One vector is turned by the same rotation once a tick. Each row is the vector after some number of ticks, and that number follows the row.
The counts run from 0 to 447.
[ 22  13 -38 -26   8   9 -23  -6  52  11   0  25  27  44  -4 -10  16 -13
  26   9   1 -36  11  -3 -10  18   5  -1 -26 -12 -21  29  15   9 -34  -3
  18   1   2 -36 -12  -1  29  21 -34 -26   8  22 -10   5  -1  15  33 -14
  27  -3  19 -10  13  -9  34  -5  -7 -26  -7 -20  34 -25  -1 -32]
50
[ -5   3 -17  30   4  26 -11 -13 -20  -1  11  25 -18   9  48 -10  24 -18
  24  -7  13  -2   1  -5  33   4   1  11  -8 -28   0  11 -10  14  -3  -9
 -11   5  -3  25 -47  34 -44  25  -4 -28  30  35  24   8  23  11   8 -31
 -37   1   7 -14  -3   9   5 -30  -6  -3   0 -15   8 -15  40   5]
306
[-31  33  13  10   4  14  27  28 -13  17  14   2  -6  26  20 -17 -17 -10
   9  29  13   0  56 -30  29  31  14 -12  12  18   7  -2  34 -22  -4 -32
   4 -41 -48  -6 -12   7  15 -20  21  -8 -10  26   2  -8  -5 -18   1 -11
   8   1  -5   1 -12  15   4   1 -13   0 -27  36 -12 -34   5  18]
227
[ 11  11 -36   2   8 -14 -28   6  26  24 -15   1   7  20 -32 -15  -1 -19
  -2  26   8 -18  16 -23  -3  48  -2 -21  11  41   7  34 -13 -14 -20 -27
  -4 -24 -16 -31  27   7  15   8  -7  22 -15  18  31  -4  -7 -13  35   5
   7  28 -13  -2 -50   5 -22  -3  -3 -11  18  -7  17  22 -17  -5]
373
[ 22  37  -5 -21  27   1   4   1  35   0  -2   6   7  35  30 -14  -3  -6
  39  22   9  -1  26 -14   0  22  17 -14 -16  29  26 -16 -10 -16  -6 -16
   6 -39  -2 -20   7  -6  59   4 -34 -22   0  28 -36 -13 -12 -11  -5 -17
 -12 -18 -10   8  -7 -27  11   5   9 -23  -8   1  22 -19 -21 -27]
72
[-27   3  31   9  -9   7   2   9  31  24  22  -8 -40  34   7 -13 -17  17
  -9  25  28  12  36 -17  23   2 -35  22  -3   9  -3  -9  30  19  13  -1
   6  10 -13  21 -25  39  10   5 -17 -21   0  25 -19  -9  13   5 -14 -32
  10 -15 -20 -14  15 -10 -37 -22 -10 -14 -20   1 -25 -59  26  30]
251
[ -6   7 -21 -21   1  25   5 -46  15  -4 -11  17  14   9  -7  16 -19   2
  12  -9 -16 -24 -30   4   7 -11  -6   1 -15 -44   8   1  -8   4 -20  29
  16  18  -4 -45 -20  35   0  -3 -20   0  18  16  18  11  33   2  41 -36
  12   6   5 -11  11  30 -19  -5  21  -6  47  -1 -16  -1  35 -16]
158
[ -4   8 -11  -4 -10 -12 -40 -17  67   5  23 -25 -46  44  -6  -1 -23  21
  -9  40  16   6  36 -28  -4   7 -34   4 -14  13   1  18  -7   5  -4  14
   7   7  12  -5  15  18  44  14 -31 -11 -17  21  -7  -8  -2  18   0 -27
  19   0 -21  -8  -4  -8 -30 -14  22   1   0 -24   2  -4   1   4]
86
[-37  15 -10 -23  15  23 -10 -28  35  20 -12 -27   3  51  17   1  -9   8
 -22  -1   3 -12   8 -48 -33  40  -5  -3   6  15  -7  13  10  -2 -27 -22
   4  -7 -19 -35  26   9  28 -20 -23  16  16  -2  -7  -2  -4  -7   6 -36
  22  34 -19 -32   9  16   3   6 -23 -13  26   8  -2   7   4  23]
397
[-25  28 -30  11   4 -22 -25  27  -8  11  16  14 -47  12  10 -20  12 -13
  36  22  -2   3  53 -46  39  22  31 -24  -4  33  19  19  -4 -21  -7 -34
  15 -40 -25  11   6  15  14 -14  21   9 -15  29  20   2  -2  -7  -3  -7
 -23  -8   4  32 -31  -6   9 -24   0  -3   4   7  17  16  -2   5]
356
[-25   9  -5  -7  -9  16  19   4 -18 -12  15  36 -28  -3   9   2 -12 -11
  48  21 -14  -4  15   7  48 -15  17  -6   6 -39  19  -7  11 -17  -1  13
  29   9 -19  -8 -41  38 -10 -33   4   4  -4  22  16   7  34  -4  23 -37
  -7 -16   7  33  20   7  -1 -28  15 -10  25   4  -4 -16  38 -10]
174
[  7   1   9 -28   2  19  12 -33  37   0 -24   0  26  37  16   0 -19  15
   4  16  11  -3 -25  12 -21   9  -8  13  -1  -9  18 -27 -27   7  -4  17
   3   9  13 -39  -3  23  31  15 -61  -5  18  18 -33 -11   8 -21  11 -41
  -3  12 -19 -24  25   0 -32  -6  14 -17  19  -9  -2 -10  17 -16]
421
[-12  31  -8 -13  20  10  15  29  14  -1 -31   4  18  40  25  -7   0 -17
  24  34  13  -6  11 -20  -9  50  14  -6  19  32  23 -31  -4 -17  -4 -29
  10 -29 -21 -40   6 -10  31  -3 -33   9  -1  26 -23 -12  -9 -26  25 -11
 -13   7 -12  -3  -3  -5 -14   3 -34 -18  -4  29   8 -10 -18   0]
391
[-36 -19  42 -16 -16  37  11  19 -20  10 -31  -5  -8  34  27 -11  33  -8
  11 -14  15  -4  -5 -27  30  14   9   2  13  19  16 -23  11   3  10 -19
  -4  -5 -24 -12 -23  35  -7   7  -7 -16  26  -6 -19  14  29 -18   8 -13
 -34   2  10 -14  30   6  -9 -43 -24 -21  -4   9  -3 -20  27  21]
283
[-13   1 -56 -14  -1 -13 -30 -26  36  33  -3  22   1  16  -2 -18   4  -1
  -3 -24 -13 -40  -5  -3  13  10   6  -8 -26 -12 -26  43   4  13 -21  -4
   2  22 -13 -14 -15  18 -21  11  14  -7  16  24  38  18   8   4  33 -14
  12  37  19  -9 -13  22   4 -25  -6  -1  32 -30  20  18  30 -18]
28
[  4  26 -46  -9  25   8  -8 -13  30  14   5  34  20  43  33 -25   7  -5
  19  -9 -13 -19   9 -10   4  28  22 -10 -34 -23 -22  31   7   4 -30 -27
  12   3  -1 -10 -17   9  10 -11 -16 -25  27  11  11  12  -6   2  22 -31
  15  19  10 -18  -5   4  39   5 -25 -14   7 -25  32  -6  -7 -28]
48
[-21 -16 -33  25 -14 -14 -30 -16   8  26   7  18 -50   2 -20  -1   9  -4
  12  -1   4 -19  -3 -15  38  -9  -3  -4 -11  -2  -2  23  -6  24   7  -3
   7  18  -8   9 -16  64 -46  18  15   2  -1  27  36  15  23   6  21 -14
 -18   1   6   8  -9  16 -27 -41  -4  -2  30 -11  -7   0  47   9]
8
[ 23  25 -21   2  15 -14 -22   4 -19  -7  17  27 -38   9  12 -13  28  10
  26   5  -9 -20  20 -24  43 -22  24 -15 -56  -4   9  19 -32  25  -1 -30
 -16 -19   1  32 -24   9  -1  11  -9 -44  10  30  13   8  -3   7  23 -14
 -24 -36  12  -4 -17  -3  25 -13  12 -18 -14  11  20  14  -9 -24]
331
[  0 -18  40 -39 -19  43  26   0 -13 -18 -27  -4  14  16  -3   8   9  -3
  29  15 -17 -18 -20 -13  21  15   8   1  24   3  18 -12 -28  -5   0   4
  -6   5  -9 -57  -4  12  24 -13 -21 -16  18 -11   3  16  22 -33  44 -11
   0  13   6  -8  16  20 -24 -26  18 -40  21   3  15  31   9 -14]
447
[ -1  13 -26  -2  22   7 -25 -39  51  20  -7 -17   2  46  -6 -11 -11  15
 -32  19  15 -16   1 -24 -37  29 -33  15   0  -8 -14  26  -9   7 -23  -8
   0  12   0 -10  15  33  21  -5 -41  10  12  19   8  -7   0   6  19 -32
  35  36 -32 -46  -5   8 -24  -2 -10 -15  20 -10  -6  -6   9   2]
399
[ -3  -2  -1 -33   0  -3 -15   8 -21  21 -38  37   9   6   3  -5  49 -23
  35 -26  -9 -30  -7 -27  24  13  47 -27 -12  25  19   6  -4 -12  -9 -25
   4 -26 -31 -16 -12  20  -5   4  -4   4  19   9   1  17  16 -28  22  -6
 -32  -1  21  21   5   1  28 -30 -11 -25  13   5  15   5   7 -23]
21
[  7  20  10 -17  -7  -8 -11  20  12  -5  37  23 -22   7  -6 -30  -9 -10
  13  46   3  -4  37   7  29 -23   7   7 -22 -42  -6  21   5  -6   9  -4
  23   0 -23  14 -33  16   8  -3 -14 -33  -3  36  15   7   8   1  18 -22
  36 -28  -1   2   4 -15   8 -13  21 -20 -43  -9  15 -32  10 -31]
199
[ 24   9   6 -34 -11   1 -12 -20  -8  21   1  10  17 -19 -27  -9  12 -17
   2   7 -10 -30  11  -9  17  -5  28 -36 -10  -7   8  41 -16 -22 -15 -10
  -4 -12 -33 -12   8  20   2 -11   8  17  -2  12  39  10   9 -35  38   9
  27  15   5  24 -29   9  12  -9  52 -25  14  -1  -6  22  -1 -41]
187
[ 32  12  -2  -8   4  -2 -11  21  -6 -19   8  35 -25  13 -13  -7  32  -8
  60  22  -9 -19  14 -10  53 -12   7 -12 -25   5  14   6 -14   7   2 -10
  -5 -20   6   2 -21   6   8  10 -19 -42  -7  28   2   7  18   4  41  -1
 -17 -42  21  12   0 -17  10 -23  -3 -27  -8   8  35 -11  -8 -30]
333
[-29  19 -53 -15   4  17   4  12  18   4   6  25   5  50  40 -10   9 -18
  46  -6  -9 -20  19 -14  19  28  30  -4 -16  -8 -13  12  33  -8 -25 -18
  26  -5  -9 -42 -24   4  16 -12 -11 -13  16  23  -2   7  10  15  19 -30
   1   3  25   6  23   4  42 -15 -27  -8   3  -8  34 -17  10 -16]
46
[-11  -9   2  -1  -5  20 -24 -45 -11  -7 -18 -26 -10   2 -11   8  12  -8
 -21  19   6 -11 -13 -35 -14  12 -22   2  19  -8  10  22 -27  -5 -15   6
 -15   8 -15  -7   8  28 -22  -1 -28  23  18  -2  44   6  32  -7  36 -19
   5  29 -23 -30 -13  20 -31 -19  17 -17  50   5 -27  26  32  23]
136
[ 14  14 -45 -23  10 -20 -38 -14  37  17  10  17 -12  28 -19 -17   2  23
 -10  -8 -14 -19   7 -12  15  -3  13 -31 -47   0 -18  46 -29  17 -18 -11
 -11  -6   4 -10   9  24  18  12   2 -21   4  18  22  14   3   6  26  -6
  31  -5   5  -9 -27   2   6   0  16   3   9 -32  23  25  -8 -33]
347
[-31  10 -16 -19 -21  -5 -14  -9  -7  28  13  -8 -29 -14   0 -11 -12 -14
   8  11 -15 -14  35 -29  26  -4  26 -27  -7  -9   3  43   7 -22 -14  -7
  24 -14 -43 -20  -2  14   3 -25  32  34 -14  23  38   3   8 -14   8  -9
  22  19  23  30 -11  24   9 -23  44   2  23   8 -14  25  28  -9]
191
[  0   5 -11 -20  13   1 -19  -7 -23  20 -32  41  19   2   2 -17  42 -21
  36 -27 -11 -32  -8 -17  18  27  32 -30 -13  20  12  15 -11  -8 -22 -36
  -3 -15 -26 -12  -9  32 -11   4   1   3  27  14  16  14  16 -31  29   0
 -25   6  13  20 -13   8  24 -25 -14 -28  27  -6   2   8  10 -22]
22
[-16  16 -45   3   7  15   2  17  20   2   5  36  10  40  28 -14  15 -22
  56  11 -11 -24  16  -6  26  28   7  -1   4 -13  -2  15  35  -4 -24  -7
  26   8 -12 -37 -28  15   6  -1  -4 -17   3  30  11   6  11  20  29 -19
  -3   9  27   6  14  11  32 -14 -37 -14   0 -13  39 -25  12 -15]
45
[  8  19 -26 -26 -10 -40 -45  18  28  15  -2   4 -39  12 -24 -12  11   3
   1  14  -5 -27  19 -37  24 -13  21 -17 -48  25  15  39 -19   9   2  -3
  10 -39  -5 -15  26  -5  36  26  -7 -10 -16  19  -2   8  -1  13  14   5
  16 -29  10  19 -16 -13   7 -24  21 -13   0   0  14  25 -11 -19]
350
[  9  21   0  -8  14   1  -9  17 -22  -7  -8  33 -14  10  12  -2  46 -15
  63  -7  -5 -21  25 -32  43  -5  29 -30 -24  29  25   5 -12 -15  -7 -25
  -9 -44 -18  -6 -22  10  17  -4   8 -22  18  19  -5   9  13  -8  10  -6
 -26 -35  18  27 -11 -10  35 -23  -1 -27   5  15  20   4  -2 -13]
335
[-25 -17   6 -24 -14  14  -7 -36  11  31 -40   2  25  23  47  -7   7   4
 -20 -50   1 -13 -24   3   0  -9  17  -2 -25 -16  -1   5  -5  15 -13 -12
  -7  -7 -17 -26 -25  32  -5  39  -7 -18  50   6 -14  14  10 -19   4 -20
 -23  19   6 -37   2   8  -9 -26  11  -3  24 -20  -5  -5  47  11]
289
[ 12  11   6  -5  -5  -6  -8 -11  15   1 -13 -29  -9  11   1 -19 -27  21
 -36  27  20   2  -3 -24  -6  21  -3  -3   9  17  20   0 -56   8  15 -23
 -21 -11  -2  -9  32  -3  16  26 -28  -5  -7  10  15  -6 -20 -28  25  -9
  -4  27 -38 -46 -35  -5 -60 -11  32   4   7  -1   8  48  -6   4]
110
[  0  11 -17 -34   4  -1  -4 -54   3   7  -8   3  -5  -1   7   6 -30  29
 -19 -14 -14 -23 -23  -5   5 -31  19 -10 -50 -53  -5  29 -29  18 -11  11
 -16   5 -12 -19  -2  16  -7 -10 -10  -7  19  14  30   6  16 -14  34 -35
  19   3   1 -23  -4  23  -6  -1  41   4  35   4 -13  30  30 -25]
161
[ 19 -16   2  -9   8  -5 -22 -23 -11  24 -29  11  -2  -1 -47   8  44   6
  -4 -15   1 -48 -26 -29  18   1   4 -27 -13  36  10  12 -32  16  -5 -20
 -31   1 -22  -1  12  29 -18  20  -2  -2  12   3  27  17  25 -23  33  22
 -14  -3  14  -9 -19  20 -13 -28   3 -16  33  11  -7  25  14  -2]
2
[-13   6 -23  -4  -6  18  -4 -11  49  16   6 -23 -12  51  -9  10 -18  10
   9  24   0  -7  28 -34   1  36 -36  -3  18  35  -8  19   9   5 -31   2
   5   5  -4 -50  27  22  47 -13  -3  -5  -3   5   3   2  11   6  17 -13
  32  30   6  -7  -6  22 -15  -7   1  -1  25  -7  13   2 -10   6]
81
[-53   1  17  -2 -17  20  -9 -11 -20 -25   9 -18 -49  26  49  -9   6   4
 -16  23  21  19  18 -38   0   8   2  12   7 -11  17   0  -4  -8  14 -13
   2 -10 -10   9  -1  32  -3 -21 -39   9  29   7   4   0  12  -9   0 -48
 -33   5 -42 -16  17 -11 -15 -22  -6  -5   4   7 -13   3  26  38]
119
[-38   6 -11   2 -12   8 -16 -42  -9   0   7 -26 -41   1  33   0 -13   6
 -27  11  -2  -5 -17 -27  -9 -22   6   9 -15 -39  25  18 -24  13  -1   5
  -1  -5 -12   4 -10  21 -32  -4 -27   9  14  18  23  -7  12   1  13 -50
 -17   2 -22 -22  -3   5 -21 -16  27   9  25  16 -31  25  44  18]
140
